In the data rows, the value 500 means zero.
Here are some points, each followed by its number:
[603. 419. 408. 446. 603. 460. 536. 446. 608. 460. 536. 540. 545. 441. 577. 453. 406. 595. 566. 450. 393. 631. 433. 423.] 0
[422. 600. 687. 446. 422. 460. 536. 446. 425. 460. 536. 540. 545. 441. 577. 453. 587. 414. 566. 663. 512. 438. 621. 423.] 1
[422. 419. 409. 649. 603. 704. 536. 446. 425. 460. 536. 296. 545. 637. 395. 453. 587. 595. 566. 663. 462. 438. 433. 423.] 2
[422. 419. 396. 649. 603. 704. 536. 446. 425. 460. 276. 296. 322. 441. 577. 453. 587. 414. 566. 450. 409. 631. 433. 605.] 3
[603. 600. 545. 446. 422. 460. 536. 446. 608. 460. 536. 540. 545. 441. 577. 673. 406. 414. 376. 450. 609. 438. 433. 423.] 4
[603. 600. 582. 446. 422. 460. 536. 446. 608. 460. 536. 540. 545. 441. 577. 673. 587. 414. 376. 450. 637. 438. 433. 423.] 5
[422. 419. 478. 446. 603. 460. 276. 446. 608. 460. 276. 296. 545. 637. 577. 453. 406. 595. 566. 450. 403. 438. 433. 423.] 6
[422. 419. 442. 649. 422. 460. 536. 446. 425. 460. 536. 540. 545. 637. 395. 453. 587. 414. 566. 663. 633. 438. 433. 605.] 7
[422. 600. 468. 446. 422. 460. 536. 446. 425. 460. 536. 540. 545. 441. 577. 453. 587. 414. 566. 450. 541. 438. 433. 423.] 8
[422. 600. 580. 446. 422. 460. 536. 649. 608. 460. 536. 540. 545. 441. 395. 453. 587. 414. 376. 450. 643. 438. 433. 605.] 9
[422. 419. 433. 446. 603. 460. 536. 446. 425. 460. 536. 296. 545. 441. 577. 453. 587. 595. 566. 450. 402. 438. 433. 423.] 10
[422. 600. 602. 446. 422. 460. 536. 446. 425. 460. 276. 296. 322. 441. 577. 453. 587. 414. 376. 450. 481. 438. 621. 423.] 11
[422. 600. 595. 649. 422. 460. 536. 446. 425. 460. 536. 540. 545. 637. 395. 673. 587. 414. 566. 663. 652. 438. 433. 605.] 12
[422. 600. 589. 446. 422. 460. 536. 446. 425. 460. 276. 296. 545. 441. 577. 453. 587. 414. 376. 450. 441. 438. 621. 605.] 13
[603. 600. 659. 446. 422. 460. 536. 446. 425. 460. 536. 540. 322. 441. 577. 453. 587. 414. 566. 450. 562. 438. 621. 423.] 14
[603. 419. 399. 446. 603. 460. 536. 649. 425. 460. 536. 540. 545. 441. 395. 453. 406. 595. 566. 450. 428. 631. 433. 423.] 15
[603. 419. 414. 446. 603. 460. 536. 446. 608. 460. 536. 540. 545. 441. 577. 453. 406. 595. 566. 450. 401. 631. 433. 423.] 16
[603. 600. 585. 446. 422. 460. 536. 446. 608. 460. 536. 540. 322. 441. 577. 673. 406. 414. 376. 450. 576. 438. 621. 423.] 17
[422. 600. 653. 649. 422. 460. 536. 446. 425. 704. 276. 540. 322. 637. 577. 453. 587. 414. 566. 663. 529. 438. 621. 605.] 18
[422. 600. 558. 446. 422. 460. 536. 446. 425. 460. 276. 296. 322. 441. 577. 453. 587. 414. 376. 450. 487. 438. 621. 423.] 19
[603. 600. 643. 446. 422. 460. 536. 446. 425. 460. 536. 540. 322. 441. 577. 453. 587. 414. 376. 450. 572. 438. 621. 423.] 20
[422. 600. 610. 649. 422. 460. 536. 446. 425. 460. 276. 540. 322. 441. 577. 453. 587. 414. 566. 663. 445. 438. 433. 605.] 21
[422. 600. 571. 446. 422. 460. 536. 446. 425. 704. 276. 540. 545. 441. 577. 453. 587. 414. 566. 450. 622. 438. 433. 605.] 22
[422. 600. 535. 649. 603. 704. 536. 446. 425. 704. 276. 540. 322. 637. 577. 453. 587. 414. 566. 663. 429. 438. 433. 605.] 23
[603. 419. 404. 446. 603. 460. 536. 649. 425. 460. 536. 296. 545. 441. 395. 453. 406. 595. 376. 450. 406. 631. 621. 423.] 24
[603. 419. 476. 446. 422. 460. 536. 649. 608. 704. 536. 540. 545. 441. 395. 453. 406. 595. 376. 450. 584. 631. 621. 605.] 25
[422. 419. 416. 446. 603. 460. 536. 446. 425. 460. 276. 296. 322. 441. 577. 453. 406. 595. 376. 450. 399. 631. 433. 423.] 26
[422. 600. 618. 446. 422. 460. 536. 446. 425. 460. 536. 540. 545. 441. 577. 673. 587. 414. 376. 450. 598. 438. 433. 423.] 27
[422. 600. 618. 649. 422. 460. 536. 446. 425. 460. 276. 540. 322. 637. 577. 453. 587. 414. 566. 663. 422. 438. 433. 605.] 28
[603. 419. 413. 446. 603. 460. 536. 446. 608. 460. 536. 540. 545. 441. 577. 453. 406. 595. 566. 450. 395. 631. 433. 423.] 29
[422. 419. 445. 446. 603. 460. 276. 446. 608. 460. 536. 540. 545. 441. 395. 453. 406. 595. 566. 450. 410. 438. 433. 423.] 30
[422. 419. 419. 649. 603. 704. 536. 446. 425. 460. 536. 540. 545. 637. 577. 453. 587. 414. 566. 450. 392. 438. 433. 605.] 31
[422. 419. 407. 446. 422. 704. 536. 649. 425. 460. 536. 540. 545. 441. 395. 453. 406. 595. 566. 450. 524. 438. 621. 605.] 32
[603. 419. 444. 446. 422. 460. 536. 649. 608. 460. 536. 540. 545. 441. 395. 453. 406. 595. 566. 450. 563. 631. 621. 605.] 33
New points follow, each followed by the numbers of its three nearest points above by angle, nearest first.
[422. 419. 522. 446. 422. 704. 276. 446. 425. 704. 536. 540. 545. 637. 395. 453. 587. 595. 566. 450. 551. 438. 621. 605.] 32 31 23
[422. 419. 492. 446. 422. 704. 536. 649. 425. 704. 536. 540. 545. 637. 395. 453. 587. 595. 566. 450. 555. 438. 621. 605.] 32 25 31
[603. 600. 582. 446. 422. 460. 536. 446. 608. 460. 536. 540. 322. 441. 577. 673. 406. 414. 376. 450. 576. 438. 621. 423.] 17 4 20
[603. 600. 602. 446. 422. 460. 536. 446. 425. 460. 536. 540. 322. 441. 577. 453. 587. 414. 376. 450. 651. 438. 621. 605.] 20 14 17
[422. 419. 403. 446. 422. 704. 536. 649. 425. 460. 536. 296. 545. 441. 395. 453. 406. 595. 566. 450. 430. 631. 621. 605.] 32 24 33
[603. 419. 467. 446. 603. 460. 536. 649. 425. 460. 536. 540. 545. 441. 395. 453. 406. 595. 566. 450. 479. 438. 433. 605.] 15 33 32
[603. 419. 425. 446. 422. 704. 536. 649. 608. 704. 536. 296. 545. 441. 395. 453. 587. 595. 376. 450. 454. 631. 621. 605.] 25 24 33
[422. 600. 569. 446. 422. 460. 536. 446. 425. 460. 536. 540. 322. 441. 577. 453. 587. 414. 376. 450. 533. 438. 621. 423.] 20 14 11
[603. 600. 546. 446. 422. 460. 536. 446. 608. 460. 536. 540. 545. 441. 577. 673. 587. 414. 376. 450. 621. 438. 433. 423.] 5 4 27
[603. 419. 403. 649. 603. 460. 536. 649. 425. 460. 536. 540. 545. 441. 395. 673. 406. 595. 566. 450. 523. 631. 433. 423.] 15 24 16
[422. 600. 559. 446. 422. 460. 536. 446. 425. 460. 536. 540. 545. 441. 577. 673. 587. 414. 376. 663. 468. 438. 433. 423.] 27 1 5
[422. 419. 411. 649. 603. 704. 536. 446. 425. 460. 536. 296. 545. 637. 395. 453. 587. 595. 566. 450. 506. 438. 433. 605.] 2 31 3
[603. 600. 523. 446. 422. 460. 536. 446. 608. 460. 536. 540. 545. 441. 577. 673. 406. 414. 376. 450. 587. 438. 433. 423.] 4 5 17
[422. 419. 409. 446. 422. 704. 536. 649. 425. 460. 536. 296. 545. 441. 395. 453. 406. 595. 376. 450. 436. 631. 621. 423.] 24 32 15
[422. 600. 566. 649. 422. 460. 536. 446. 425. 704. 536. 540. 322. 637. 395. 453. 587. 414. 566. 450. 623. 438. 621. 605.] 18 12 23
[422. 600. 604. 649. 422. 460. 536. 446. 425. 704. 536. 540. 322. 637. 577. 453. 587. 414. 566. 450. 495. 438. 621. 605.] 18 23 28
[422. 419. 449. 446. 603. 460. 276. 446. 608. 460. 536. 540. 545. 441. 395. 453. 587. 595. 566. 450. 405. 631. 433. 423.] 30 0 29
[603. 600. 559. 446. 422. 460. 536. 446. 608. 460. 536. 540. 322. 441. 577. 673. 406. 414. 376. 450. 587. 438. 621. 423.] 17 4 20
[422. 419. 403. 446. 603. 460. 536. 649. 425. 460. 536. 540. 545. 441. 395. 673. 406. 595. 566. 450. 420. 631. 433. 423.] 15 24 0
[603. 419. 430. 446. 422. 460. 536. 446. 608. 460. 536. 296. 545. 441. 395. 453. 587. 414. 376. 450. 438. 631. 621. 423.] 24 25 33
[422. 419. 408. 649. 422. 460. 536. 649. 425. 460. 536. 540. 545. 637. 577. 453. 406. 414. 376. 663. 562. 438. 433. 605.] 7 12 31
[603. 600. 404. 446. 422. 460. 536. 446. 608. 460. 536. 296. 545. 441. 395. 453. 587. 414. 376. 450. 423. 631. 433. 423.] 24 5 19
[603. 419. 407. 446. 422. 704. 536. 649. 608. 460. 536. 296. 545. 441. 395. 453. 406. 595. 376. 450. 449. 631. 621. 423.] 24 33 25
[603. 600. 612. 446. 422. 460. 536. 446. 425. 460. 276. 540. 545. 441. 577. 453. 406. 414. 566. 450. 476. 438. 433. 423.] 22 21 14
[603. 600. 574. 446. 422. 460. 536. 446. 608. 460. 276. 540. 545. 441. 577. 453. 406. 414. 376. 663. 518. 438. 433. 423.] 4 5 21
[603. 600. 622. 446. 422. 460. 536. 446. 608. 460. 536. 540. 322. 441. 577. 453. 587. 414. 566. 450. 489. 438. 433. 605.] 14 20 17
[422. 419. 394. 649. 603. 460. 536. 649. 425. 460. 536. 540. 545. 637. 395. 673. 406. 595. 566. 450. 473. 631. 433. 423.] 15 24 2
[603. 419. 461. 446. 422. 704. 536. 649. 608. 704. 536. 540. 545. 441. 395. 453. 406. 595. 376. 450. 499. 631. 621. 605.] 25 33 32
[603. 419. 399. 446. 422. 460. 536. 649. 608. 460. 536. 540. 545. 441. 395. 453. 406. 595. 566. 450. 502. 438. 433. 605.] 33 15 25
[422. 600. 582. 446. 422. 460. 536. 446. 425. 460. 536. 540. 322. 441. 577. 453. 587. 414. 376. 450. 581. 438. 621. 423.] 20 14 11
[422. 419. 430. 649. 603. 704. 536. 446. 425. 704. 536. 540. 545. 637. 577. 453. 587. 414. 566. 450. 394. 438. 433. 605.] 31 23 2
[422. 419. 405. 649. 422. 704. 536. 649. 425. 460. 536. 540. 545. 637. 395. 453. 406. 595. 376. 663. 498. 438. 621. 605.] 32 2 7
[603. 419. 533. 446. 422. 460. 276. 649. 425. 704. 536. 540. 545. 441. 395. 453. 587. 595. 566. 450. 583. 438. 621. 605.] 25 33 32
[422. 419. 403. 446. 603. 460. 536. 649. 425. 460. 536. 540. 545. 441. 395. 453. 406. 595. 566. 450. 424. 631. 433. 423.] 15 24 0
[422. 419. 421. 649. 603. 704. 536. 446. 425. 460. 536. 296. 545. 637. 395. 453. 587. 595. 566. 663. 481. 438. 433. 605.] 2 31 7
[422. 419. 409. 446. 422. 460. 536. 649. 608. 460. 536. 296. 545. 441. 395. 453. 587. 595. 376. 450. 409. 631. 433. 423.] 24 10 26
[422. 419. 400. 446. 422. 704. 536. 649. 425. 460. 536. 540. 545. 441. 395. 453. 406. 595. 376. 450. 460. 438. 621. 605.] 32 33 25
[422. 600. 618. 446. 422. 460. 536. 446. 425. 460. 536. 540. 545. 441. 577. 453. 587. 414. 566. 450. 565. 438. 433. 605.] 8 22 1
[603. 600. 681. 446. 422. 460. 536. 446. 425. 460. 536. 540. 545. 441. 577. 453. 587. 414. 566. 663. 556. 438. 621. 423.] 1 14 20
[422. 419. 407. 649. 603. 460. 536. 649. 425. 460. 536. 540. 545. 441. 395. 673. 406. 595. 566. 450. 454. 631. 433. 423.] 15 24 0
[422. 419. 516. 446. 422. 704. 276. 446. 425. 704. 536. 540. 545. 637. 395. 453. 587. 595. 566. 450. 603. 438. 621. 605.] 32 31 7
[603. 419. 414. 446. 603. 460. 536. 649. 608. 460. 536. 540. 545. 441. 395. 453. 406. 595. 566. 450. 441. 631. 433. 423.] 15 16 0
[422. 419. 410. 446. 603. 460. 536. 649. 425. 460. 536. 540. 545. 441. 395. 453. 587. 595. 566. 450. 439. 631. 433. 423.] 15 24 10
[422. 600. 610. 446. 422. 460. 536. 446. 425. 460. 536. 540. 322. 637. 577. 453. 587. 414. 566. 450. 470. 438. 433. 605.] 28 14 21
[603. 419. 442. 446. 603. 460. 276. 446. 608. 460. 536. 540. 545. 441. 395. 453. 406. 595. 566. 450. 430. 438. 433. 423.] 30 0 29
[603. 600. 570. 446. 422. 460. 536. 446. 608. 460. 536. 540. 322. 441. 577. 673. 406. 414. 376. 450. 503. 438. 621. 423.] 17 4 20
[422. 419. 436. 446. 603. 460. 276. 446. 608. 460. 536. 540. 545. 441. 395. 453. 406. 595. 566. 450. 402. 438. 433. 423.] 30 6 0
[603. 600. 574. 446. 422. 460. 536. 446. 608. 460. 536. 540. 545. 441. 577. 673. 587. 414. 376. 450. 633. 438. 433. 423.] 5 4 27
[422. 419. 449. 446. 603. 460. 536. 446. 425. 460. 536. 296. 545. 441. 577. 453. 406. 595. 566. 450. 405. 438. 433. 423.] 10 26 6
[422. 600. 610. 649. 422. 460. 536. 446. 425. 704. 536. 540. 322. 637. 577. 453. 587. 414. 566. 663. 571. 438. 621. 605.] 18 28 23
[422. 600. 615. 446. 422. 460. 536. 446. 608. 460. 536. 540. 545. 441. 395. 453. 587. 414. 376. 450. 781. 438. 621. 605.] 9 5 27
[603. 600. 587. 446. 422. 460. 276. 446. 425. 460. 536. 540. 545. 441. 395. 673. 587. 414. 566. 663. 681. 438. 433. 605.] 12 5 27
[422. 600. 537. 446. 422. 460. 536. 446. 608. 460. 536. 296. 545. 441. 395. 453. 587. 414. 376. 450. 537. 438. 433. 423.] 9 11 19
[422. 419. 455. 649. 603. 460. 276. 446. 425. 460. 536. 540. 545. 441. 395. 453. 406. 595. 566. 450. 404. 438. 433. 423.] 30 6 15
[603. 419. 445. 649. 603. 460. 276. 446. 608. 460. 536. 540. 545. 441. 395. 673. 587. 414. 566. 450. 447. 631. 433. 423.] 30 0 29
[422. 600. 510. 649. 603. 704. 536. 446. 425. 704. 536. 296. 322. 637. 577. 453. 587. 414. 566. 663. 427. 438. 433. 605.] 23 2 18
